Each named turn below is shown by a few rows before and after it. Which turns, in which order, take the first row of each later pair to the second? The first pair is answered.
turn gulan:
[ 12   3  -4 -10  -4   1   8 -19  -7] -> [ -1   4 -13   3  -4  14  14  13   0]
[  2   2   2  -7   0   8 -10 -15 -10] -> [-6 11  0  4 -7 18  3 -2  4]
[ 3 13 14 10  8  2  6 16  0] -> [  9   4  15   1  15  -7  -7   4 -13]
turn Zir:
[11 13  1  1 -7  1 15 -7 16] -> [  0  12  -9  -6 -12  14  11  -2  13]
[ 14  -5   4  15  18 -21   0   7   0] -> [  8  -4  -5  10   9 -22   8   5  21]
[-15 -10 -27 -18  -1   2 -10  19  20] -> [-12 -12 -20 -14   8  10 -24  23  -9]
[14  1 -9 -2 -2  7 22 10  2] -> [ 11   0 -11  -3  -4  13  19  12  -2]
turn pudu:
[-1  9  4  7  1  5  8 16  8] -> [ 3  7  6  6  2 -3  9 12 12]
[ 17  -4   9   5   8 -23  -6  -9   2] -> [ 12  -9   1  -7   6 -20 -12 -17   1]
[-9  4 -6 -3 -4 -4 -6 -1  6] -> [-10   5  -5  -1  -5   0  -6   2   5]
[ -5  -3 -10  -3  -3  15  -7   7   6] -> [-4  0 -6  5 -2 17 -4 12  5]
turn vof:
[ 2 -4  5 -7 -5  3 -1 -5 -5] -> [ 2 -4  5 -6 -4  4 -2 -4 -6]
[ 4  4  2  0 -4 16  7 -1 -2] -> [ 5  5  4  0 -5 12  9 -5  1]
[  2  -4   1   2  -8   7   3 -22  15] -> [ -1 -10  -5  -3  -7   6  -2 -21  13]
Pairs:
(2 to 3 turns a pair)
[ 0  0 -7 -3 13  0 -2 11 -4] -> [  3   2  -5 -13   6  -3   1 -10   3] : gulan then vof then Zir
[ 8 20 16 12 -7 18 11 -6 11] -> [  3  -7  -4   8  15  13 -18  23 -12] : Zir then pudu then gulan
[ 12 -10   9  10  28 -28  -5 -13  -5] -> [  2  -9   3  22  31 -17  -3  17  -5] : gulan then gulan then vof
[  7  -2   9  -8  12   7   5 -14  -4] -> [ 4 -9  3 -9 18  2 -1 -7 -6] : Zir then gulan then gulan
[  9  -7   1   8   4 -16  -2  -3  15] -> [  8 -10   0   7   7 -15  -6   0  12] : gulan then gulan
[  9   9   1  -2   0   9 -13  -5 -10] -> [11 15  5  8 -2  2  2  2  9] : Zir then gulan then vof
[ -5  -4 -11  -2  -2   7  -4  17  -6] -> [ 4  0  0  9  5  0 -1 18 -9] : pudu then Zir
[  4   2   4   3  10   6  -8   8 -24] -> [  1  15   4  -5 -12   8  15 -13   8] : gulan then Zir then Zir
[-15   8  -7  11 -13  20  14  26   6] -> [ 1  9  4 19 -5 -8 24 20 22] : pudu then pudu
[  2  -9 -14 -14   9  -9  -9   9   7] -> [ 10  -7  -4  -7  16 -11 -13   9  -6] : pudu then Zir then Zir
[-1  6  2  0 -5  6  4 13  7] -> [  0   7   2  -8 -10   6   3  -1   6] : gulan then gulan then Zir
[  5   1   1  -1   2  17 -16 -11 -32] -> [  6  20  12   8 -12  23   9 -17  -9] : gulan then Zir
[-11   2  -2  -1   0  18  -4   1 -14] -> [  1   9  14   6   2   6   4 -13 -12] : gulan then pudu then Zir
[ -4 -13 -14 -12   2  -7 -17  -1  -5] -> [-14   0 -13   1  -8  13  -1  16   4] : pudu then gulan then gulan
[ -5  -4   1  -8 -14  -2   9 -16  24] -> [  0 -17  -2 -16  -3 -11  -8 -22   7] : gulan then gulan
[  8  -6   6  -4   6 -25  -3 -10   5] -> [-15  -4 -13  -6  -6   1   4  11  18] : gulan then pudu then Zir
[  1  -3 -10  -1 -19  10  11  -1  11] -> [  5  -8  -8 -10 -16   9   0 -13  -3] : gulan then gulan then Zir
[  5  -6  -5   3  17   3   3  14 -12] -> [  9   2  -1  -8   1  -2  17 -16   7] : gulan then Zir
[  6  -9  -7   5   4 -29  12  23  26] -> [ 11  -6  -1   2  -1 -33  16   7  31] : gulan then gulan
[ -6  -3  -1  15  13  18  -8  27 -21] -> [10  7 17 28 16 -4  9 19 -5] : pudu then vof
[  3  -7  -1  -8   3   6 -10  -9 -21] -> [  5  -4  -5  -9  -6 -10   9 -15  14] : Zir then Zir then Zir
[ 10  10  20  -8  -6  -4  10 -29   8] -> [-20   3  -9  -6 -12  25   7  12  14] : vof then pudu then gulan
[-8  4 -8 -1 -1 16  4  6  2] -> [-2  7  1  7  4 14  5  9 -5] : pudu then Zir
[  7  -1  11   2   8   1 -10  -8 -20] -> [  9   9  13   6  -4  -6  11 -15  10] : gulan then pudu then pudu
[ -1  16   4   0   0   6  19 -10   5] -> [-5  7 -2  9 14  8  9 17 -9] : pudu then gulan then vof
[ -3  -7  -7  13  15   1 -10  32 -17] -> [ 13  -1   8  22  17 -18   2  23  -7] : Zir then vof
[-19  -3 -13  -8  -3  21  -7   6  -6] -> [ -2  -1   2 -13  -1   8 -11 -23 -17] : gulan then Zir
[ -1  -6  -9  13  14  -2   5  24 -11] -> [  5   5  -2  13   3 -11  24   6  14] : gulan then gulan then pudu
[ -4  -2   2   1   7  10 -16  11 -10] -> [ 6 12 17 11  2  0  4  2  7] : vof then vof then Zir
[  2   1  -3  18   9   1   3   7 -10] -> [ 4  6 -3 17  3 -5 12  2  6] : vof then Zir
[-11  -2  -5  -6 -13  18  -2   1  -6] -> [ 11  -2  14  -1  -2  -6  -2 -16 -13] : gulan then Zir then Zir
[ -9  -7  -5 -31  -3   3  -9 -18   3] -> [-16   3   0 -17  -5  29  -7  -1 -12] : pudu then vof
[  7  -1   4  18  12 -18  11  13  19] -> [  8 -16  -5  -2  17 -27  -8  -2   7] : gulan then pudu
[ -9  17  17  11  -7  27   3  13 -13] -> [ -1  24  23  13 -13  15  16  -1   5] : vof then Zir
[ 13   2   5  13   5 -20   8   4   4] -> [ 11  -2  -1  11   8 -22   4   9   5] : gulan then vof
[ 14   8  23  17   6 -12   8  -3  -8] -> [ 10   1  14  20  11 -21   8  13   1] : gulan then pudu then gulan
[  9   1  11   3   5  -8  -3 -16  -6] -> [-7 -1 -6 10  3  1  4 18 10] : Zir then gulan
[ -4   3   5   8  -1  15   4  -3 -12] -> [ 1 -2  7 15  9  1  3  7 -9] : pudu then pudu then gulan
[ 20   6  12  16  21 -19 -15  12 -14] -> [ 16  -5  -3  -9  14 -28 -24 -11  -7] : vof then pudu then pudu
[-22   4 -14   0 -18  36  -1  17   0] -> [ -1 -11  -4 -12   2  13 -29  -8 -35] : vof then gulan
[ -8  -3  -4   1  -2 -12  18  14  21] -> [ -3  -1   1 -13  -8 -13  16 -15  17] : gulan then pudu then gulan
[ -6   4 -10 -10 -15   7   4  -5   8] -> [ -8  -4 -15 -12  -8   6  -8   1  -4] : vof then gulan
[-3  8  7 16 -6  9  7 -2 20] -> [ -2   0   0   6  -6  -4   3 -11  27] : pudu then vof
[-12  -8   0 -13 -15   2 -10  -9   1] -> [-13  -4   4  -5 -11  11 -11   2 -11] : gulan then Zir
[ -6  -9  -7   1  -5   4 -14  12 -13] -> [ 8 -2 11 15  1 -9 -4 10 -8] : pudu then Zir then vof
[ -1 -11   9 -22  11 -23  -2  -4  -3] -> [-12   7   7 -17  -9  -1  20  -1  18] : pudu then gulan
[ -4  -7 -18  -4   1  -9  -8   4   5] -> [ -8   4 -13   4  -8   4   4  10  12] : vof then gulan then gulan
[-13  -9 -23  -9   1  -1   1  18  25] -> [ -7   3 -11 -15 -12   2  11 -12  32] : gulan then Zir then gulan
[ -6   7   0 -17 -23  11   9 -33  13] -> [-26  -7 -23 -10 -14  25  -4  12   6] : vof then gulan
[  0  18  10   9  18  -1 -17   3 -34] -> [ 6 35 22 19  5 -5  9 -6 -8] : pudu then gulan
[-19 -12 -27   7  -2  11   3  27  13] -> [ -8   1  -3  27   7  19   4  30 -14] : Zir then vof
[ -1   2  13   7   2   9   4   7 -18] -> [  2   2  15  10   4   4   5   8 -17] : vof then gulan
[ 12  10  25  17  19   5 -12  -3 -43] -> [ 10  32  28  23  -6   5  28 -14   9] : gulan then Zir
[ 18 -12   0  -8  -7   2   7  -9   6] -> [  9  -9  -6  -5 -11  14  10   2  10] : vof then Zir then gulan
[ 0 -2 -2  4  3 -2  7  3 18] -> [-4 -5 -7 -6 -2  2  2 -5 16] : gulan then gulan then Zir
[  5   5  11   2  14 -32  -2  11  27] -> [  7   2  11  -1  16 -34  -6   8  24] : gulan then gulan
[-10   0  -1  -7 -19  24  -2 -21   0] -> [  0  12  15  12 -16  17  13 -16   7] : pudu then pudu then vof
[-6 15 11 11 -8 -1 11 -2 13] -> [-13   8   3  15   0   4   4  19   7] : gulan then gulan then gulan
[ -8   2  -2   0 -17  14   3 -11   3] -> [  1   1  10  10  -4   9  -6  -8 -18] : Zir then gulan then Zir
[ -9  11   2  -3 -13  18   6  -7  -3] -> [ -4   3   4   2   3  13  -9   5 -23] : pudu then Zir then gulan
[ -9   1  -2  11 -16  14  -2  19   7] -> [ 12 -10   6  -2  -3 -16 -18 -12  -9] : gulan then Zir
[-14   1 -12  -5 -13  24  -2 -17 -10] -> [ -2   8   8  18   1  19   1  -3 -25] : gulan then pudu then Zir
[  9  14  16  15  -1   4   8   0 -10] -> [ 13   8  11   1  -3 -12   7 -19   2] : vof then pudu
[ -3  14  13   9 -10  12  19   4   0] -> [  7   7  15  -5  -8  -1   9 -22  -8] : gulan then gulan then pudu
[ 6 19 13 11 -7  7 23  5 13] -> [  9   1  10  12  15   2  -4  22 -21] : gulan then vof
[ -6 -29 -14   2  17   5 -11  34 -14] -> [-5  0  2 21 -2 12 27 32 20] : pudu then gulan then gulan
[-14   1  -9   5  -8  23   9  17  11] -> [ 5 13 18 18 -5 11 18  1  5] : Zir then vof then vof
[  1 -25  -9 -18  17 -18 -14  -6  -5] -> [-3  1  0 -3 -6 -8 23 -7 34] : Zir then gulan
[ -2  -6  -3   8  10   1 -10  23 -13] -> [ 16   5  16   7   5 -16   4  -9   1] : Zir then gulan
[ 13  19  18  12   9  -3  10 -15   1] -> [-2 -1 -7 13 23 -4 -6 24  1] : Zir then gulan then pudu
[  1   6  10   0  -6   9   4 -13 -11] -> [-11   3  -2   5  -5  15   6  11   0] : vof then vof then gulan
[ 14  18  23  21   4   3  12  -2 -16] -> [ 13  11  18  26  14  -3   6  14 -17] : gulan then vof then gulan
[-9  3  9 -4 -7 26  3 -3 -3] -> [ -4   2  13  -1   0  24  -3  -2 -13] : gulan then vof
[  9  -8   6  -4   7 -14  -7  -5  -7] -> [ -3 -12  -6  -8   5  -1 -11   7  -9] : gulan then Zir then gulan
[-14   3  -3   2  -6  30   8   5   6] -> [  2  -1  11  -3   4  20  -8 -16 -21] : Zir then gulan
[-18  -9 -14   9  -2  15   3  15  12] -> [  6  -9  12   5   9   1 -11 -19 -23] : Zir then vof then gulan
[ -8  -5  -5 -10 -12   1   7  -9  24] -> [ -2 -13  -6 -17  -7  -6  -4 -18  14] : gulan then gulan
[ -8  -8 -12 -13  -5   4   0   5   6] -> [ -7  -5  -9 -14  -7  11  -2   0  -2] : gulan then pudu
[  8  -7   5 -16   3   2 -15 -22 -24] -> [  5   1  10  -7   2  14 -12 -14 -31] : pudu then vof
[  6  11  12   3  -3  -5   8 -16   4] -> [  1  -4  -4 -13  -1 -10  -4 -18   5] : vof then vof
[  4   5  11  10  10   9  -8  14 -24] -> [ 14   9  15  15   8 -17   9   6   6] : pudu then Zir
[-3  8 -5 15 -3 -2  3  9 16] -> [  6  -3  -4   9  10 -17 -12   2   0] : gulan then vof then Zir
[-10  -6 -21 -17  -6  -3  -1  -8   8] -> [ -6  -6 -12  -8   5   7 -13   3 -22] : vof then Zir
[  1   1  -3  -6   6  14 -21   7  -8] -> [  8   7   7  10  11   9 -13  14  -5] : pudu then pudu
[-10   6  -6   7  -6   7  13  17   0] -> [  1  -4  -1   3   9  -4  -5   7 -24] : vof then gulan then vof
[ -2  -7   6  16   9   9 -15  27 -30] -> [  8   6  12 -12 -21  -5   6 -38   8] : gulan then Zir then pudu
[ 5  6 12 24 17 -9  5 20  6] -> [  8 -11   1 -10  16 -21 -18 -17  -5] : gulan then pudu then pudu
[  9   7  14  21  11   6   0  12 -18] -> [ 19  -4   8  12  17 -22  -2   3  -2] : Zir then gulan then pudu
[ -1 -10  -3   4   4  -4 -28   3 -16] -> [  6  -9   1   6   8 -16 -26  -2 -11] : Zir then vof then pudu
[ 12  -8   0 -15   0 -13 -15 -19  -4] -> [  4 -13 -11 -18  -1  -6 -18 -11  -4] : Zir then vof
[ -4   1 -14 -18 -11  -4  13  13  32] -> [ -3 -14 -17 -22   8   2 -18  24 -13] : gulan then Zir then pudu
[ 11   6  18 -13  -2 -10  15 -24   8] -> [ -3  -7  -1 -32  -5   2  -1 -23  -1] : vof then pudu
[-10  -1 -16   5 -16   3   8  -3  34] -> [-17   5 -10  12 -14  32  -2   9   1] : pudu then Zir then vof
[ -1   4   1 -19  -9  20  -6  -8   4] -> [  5   9  13  -3   0  23  -8   5 -11] : gulan then vof then Zir
[  0  -5   4   4   7  10 -13  10 -27] -> [15  7 22 17  6 -8  6  1 -8] : vof then Zir
[-2 -4  9 19 -1 14  4  9 -6] -> [ 2 -2 12 20 -3  4 11  5  7] : Zir then Zir
[  3  13   5   1  -4  19   2 -12  -7] -> [  6   8   6  -2   0  14  -4 -16 -13] : gulan then gulan then vof
[ 14   9  18  16  11 -31   7 -28  -7] -> [-22  12 -10  27  -1   7  17  30  11] : gulan then Zir then Zir
[-11 -17 -18   0   8  -8  -6  17  18] -> [-11 -12 -13   9  11  -1  -4  26  13] : vof then pudu
[ -4 -17 -15 -16   7 -11 -20   2   1] -> [  2   8   3  -6 -12  -7  10 -16  26] : Zir then gulan
[ -4  -5 -12  -6  -7   3   2   5  14] -> [  5 -13  -4  -7   5  -4 -12  -2  -9] : gulan then Zir then Zir
[ 27   4   8   5   9 -12   3 -24 -13] -> [16 11  1 22  4 -7 23  7 16] : gulan then pudu
[ 13  -1   7 -11   4  -8  -6 -24  -9] -> [  2   2   4 -11   0  14 -10 -16 -21] : pudu then pudu then vof
[ 12 -10  12   5   6 -16  -4 -10  -2] -> [  5 -13   0  -6  -2 -14  -3 -15   9] : pudu then Zir
[  6 -12   5  -8  -7  17 -12  24 -18] -> [ 25   5  28   2 -12   1   7   1  -3] : Zir then gulan
[  7 -17   2 -14   6 -17  -9   8  10] -> [  0 -19  -5 -19   2  -7 -12  11   8] : Zir then Zir
[  4  -5   8 -29   0  -3 -13 -34 -15] -> [ 16   4  20 -18   2 -15   0 -36  -6] : pudu then Zir then Zir
[ -7   0 -22 -17 -14  -2   2  -2  33] -> [-12   2 -13   1  -1  26 -14  27 -14] : vof then Zir then pudu
[-14 -19 -25  -9   7   2 -17  22  -4] -> [ 18   9  20  -1  -1 -16   6 -32   0] : pudu then Zir then gulan
[ 18  -5  14  15  20 -24  -2   7 -15] -> [ -4  -5 -14  -2  -5 -17  15   8  33] : Zir then Zir
[ 11 -10   9  -5   1 -13   1  -7   1] -> [ -6 -10  -5  -8  -8   4   6   5  12] : Zir then pudu then gulan
[ -2 -11 -16 -21  -3  -7 -14 -15   3] -> [ -4  14  -1   1 -17   8  15  -6  22] : Zir then Zir then gulan
[ -2  11   2 -11  -6  11   4 -13  -5] -> [  3  15   8  -5  -5   6   9 -12  -2] : pudu then pudu then vof
[ -5  -6   2 -22  -8  13  -8   1 -11] -> [  5  12  20  -5 -12   9  14   0   4] : Zir then gulan then pudu
[-14   6   2  -3 -15  19  -4  -2  -2] -> [  2   6  18  11   1   5  -7   0 -17] : gulan then pudu then Zir
[ 10   2   1   0  -8 -18  10   4  20] -> [  0  -5 -14 -18 -15  -8  -1  -3  16] : pudu then pudu
[ 19   0  16   7  11 -25   1 -11  -2] -> [  8 -14  -2 -15   7 -21 -12 -19  -4] : vof then pudu
[-10   4  -6  19   2  11   8  33   9] -> [  2   5   1  21   5 -11  16  22  23] : pudu then vof
[ 12   1   5   4   6 -18   9  -7   9] -> [  2  -8 -10 -16  -1  -8  -4 -16   5] : pudu then pudu
[  7   8  15  -4  -3  -6   5 -19  -7] -> [-13   1  -6   4   0   7   3  24   1] : Zir then gulan
[  3  -7   6  -2   9   8  -8   4 -23] -> [  9  -2  12  -6   4   4  -4 -15 -18] : gulan then gulan then gulan
[-5  7 -4  8  9 -1 11  4 18] -> [  4   7   1   1   8  -8   9 -15  15] : gulan then gulan
